[142 122 131  79 141 148 131  89  79 124 142 118 101 123 163  99  85 119
  83  93  88 158 166 163 155  78  90 145 143 170 127 166  86 116 174 113
 124  99 146 171 178 137 174 146 177 128 151  80 113 160 152 145  92 165
 151  83] : M
[142 122 131  79 141 148 131  89  79 124 142 109 101 123 163  99  85 119
  83  93  88 158 166 163 155  78  90 145 143 170 127 166  86 116 174 113
 124  99 146 171 178 137 174 146 177 128 151 129 113 160 152 145  92 165
 151  83] : G
[168 118  81 168 138 122 106 145 138 170 109 179 137 156 103 102 173 176
  82 149  87 157  88  87 177 103 141 157 112 109  81 119 114 140  84 137
 131 164  94 150 124 118 156 130  99 134 112 142 104  78 168  87 124 125
 130  84] : C
[129 126 146 136 159 130  79 137  82 106 122 110  79 161 109 173 115 144
 148 119 145 116 145 146 134 120 168 163 103 113  77  79 132 143 174 124
 169 137 176  77 176 179  99 139 134 119 120 124 104 118 111 157 140 151
 119 108] : X
[141 168 138 175 177 170 170 141  86 114  84 106 120 130  88 173 161 175
 150 100 169 146  82 175  96 148 108 130 133 157  80 100 119  96  83 135
 165 107 124 169 157 176 145 169 102 126 164  79 135  77 143  89 163  80
 108  90] : L
[150 179 100 119 166 159 107 127  90 106  80 116 112 125 115  92 119 133
 154 107 103 110  82  80 146 131  99 100 178 166 122 171 149 101 120 156
 112  90  78 112 120 107  95 143 160 172 119 110  94 162 113  96  98 112
 132 172] : R
key -> tag
[90] -> j_876
[80] -> j_72
[84] -> j_370
join L 11:  | j_370
find: [141 168 138 175 177 170 170 141  86 114  84 106 120 130  88 173 161 175
 150 100 169 146  82 175  96 148 108 130 133 157  80 100 119  96  83 135
 165 107 124 169 157 176 145 169 102 126 164  79 135  77 143  89 163  80
 108  90] | L
find: [142 122 131  79 141 148 131  89  79 124 142 118 101 123 163  99  85 119
  83  93  88 158 166 163 155  78  90 145 143 170 127 166  86 116 174 113
 124  99 146 171 178 137 174 146 177 128 151  80 113 160 152 145  92 165
 151  83] | M

[116  95 147 164  79 164]  Y
[157  80 178 180  79 170]  K
[116  95 178 164  79 164]  W
[116  95 147 164  79 139]  S
tags:
[180] -> j_198
[157] -> j_545
[116] -> j_162
join K 1:  | j_545
find: [157  80 178 180  79 170] | K
find: [116  95 147 164  79 139] | S
find: [116  95 178 164  79 164] | W

[138 145 147 140 147 136 139 153 139 144 145 142 138 144 141 136 144 143
 135 138 167 140 138 138 134 136 137 145 136 150 134 148 143 135 141 135
 135 159 144 133 154 141 135 146] -> D
[144 139 144 142 149 140 150 140 149 136 139 136 139 141 141 141 139 144
 156 139 141 142 135 135 141 133 136 145 140 145 137 144 143 136 138 145
 142 145 149 153 136 154 141 145] -> B
[153 137 142 146 143 144 138 148 135 140 136 142 142 136 137 149 145 137
 135 134 136 157 139 145 140 137 140 134 156 152 141 134 136 139 152 143
 139 139 138 144 143 142 141 140] -> E
[144 139 144 142 149 140 150 140 149 136 139 136 139 141 141 141 139 144
 156 139 141 142 142 134 139 141 137 145 133 145 141 163 138 141 140 139
 148 135 150 143 136 141 139 136] -> N
[134 142 145 151 135 146 142 136 139 146 134 140 146 134 133 134 143 137
 139 153 146 133 142 138 137 144 136 141 145 145 139 143 141 150 133 137
 136 138 139 138 139 134 143 135] -> V
[144 139 144 142 149 140 150 140 149 136 139 136 139 141 141 141 139 144
 156 139 141 142 135 135 141 133 136 145 140 145 137 144 148 150 143 137
 140 133 138 135 140 136 140 150] -> J
[142 133 141 136 154 139 140 142 145 137 140 137 143 135 144 137 138 160
 136 138 149 138 143 144 134 138 142 141 136 154 139 149 145 133 138 156
 137 135 145 138 136 160 135 151] -> T
[141 144 140 145 135 152 134 165 139 141 146 156 141 144 136 162 134 139
 142 143 147 146 140 149 145 137 134 142 150 135 135 139 142 137 136 136
 138 142 134 136 136 163 144 146] -> P
[143 143 134 148 151 135 143 143 140 134 138 148 135 139 139 137 164 140
 140 135 141 138 159 149 140 145 137 144 139 135 144 137 136 134 135 159
 138 139 134 136 139 134 135 163] -> Q
[151 135 142 142 157 138 139 132 148 140 137 138 160 143 139 143 150 151
 135 140 140 135 157 145 147 142 137 135 153 145 136 141 141 147 142 156
 142 136 148 137 143 136 177 178] -> Z
[138 149 135 140 137 150 137 148 155 145 144 153 137 136 165 137 135 151
 134 154 138 138 143 142 148 137 141 143 150 146 138 136 133 148 147 142
 144 145 143 153 138 136 169 138] -> A
[136 133 146 143 135 141 142 144 138 145 154 143 145 154 136 141 144 134
 136 141 136 146 133 136 139 140 143 136 138 139 144 143 142 151 152 135
 133 132 142 135 137 140 140 141] -> H
Table of tags by key:
[162] -> j_663
[138] -> j_282
[136] -> j_944
[146] -> j_905
join P 44:  | j_905
find: [144 139 144 142 149 140 150 140 149 136 139 136 139 141 141 141 139 144
 156 139 141 142 135 135 141 133 136 145 140 145 137 144 148 150 143 137
 140 133 138 135 140 136 140 150] | J
find: [153 137 142 146 143 144 138 148 135 140 136 142 142 136 137 149 145 137
 135 134 136 157 139 145 140 137 140 134 156 152 141 134 136 139 152 143
 139 139 138 144 143 142 141 140] | E
find: [134 142 145 151 135 146 142 136 139 146 134 140 146 134 133 134 143 137
 139 153 146 133 142 138 137 144 136 141 145 145 139 143 141 150 133 137
 136 138 139 138 139 134 143 135] | V
find: [142 133 141 136 154 139 140 142 145 137 140 137 143 135 144 137 138 160
 136 138 149 138 143 144 134 138 142 141 136 154 139 149 145 133 138 156
 137 135 145 138 136 160 135 151] | T

[173  81  73 124  83 104 153  81 158 163  95  80 152 105  97 142  85 188
  80  93 169 158] = bozi
[ 83  90 149 165 149  91 133  98  82  90 111 107 192 129 110 145 118  65
 113 147 102 192] = gosub
[114 117 172  96 167 144 120 136 104 192 159 145  91 105 173 107 105 186
  91 171  83 157] = kel
key -> tag
[108] -> j_911
[142] -> j_664
[107] -> j_583
[145] -> j_76
[146] -> j_247
join kel 16:  | j_583
find: [ 83  90 149 165 149  91 133  98  82  90 111 107 192 129 110 145 118  65
 113 147 102 192] | gosub

[117 129 160 123 168] : Natu
[148  94 172 161  87] : Raz
[148  94  89  77 184] : nekob
[136 137 185  91 143] : fuvon
tags:
[87] -> j_444
[88] -> j_423
[169] -> j_178
[94] -> j_171
[184] -> j_919
[86] -> j_351
[168] -> j_721
join Raz 5:  | j_444
find: [148  94 172 161  87] | Raz
find: [148  94  89  77 184] | nekob

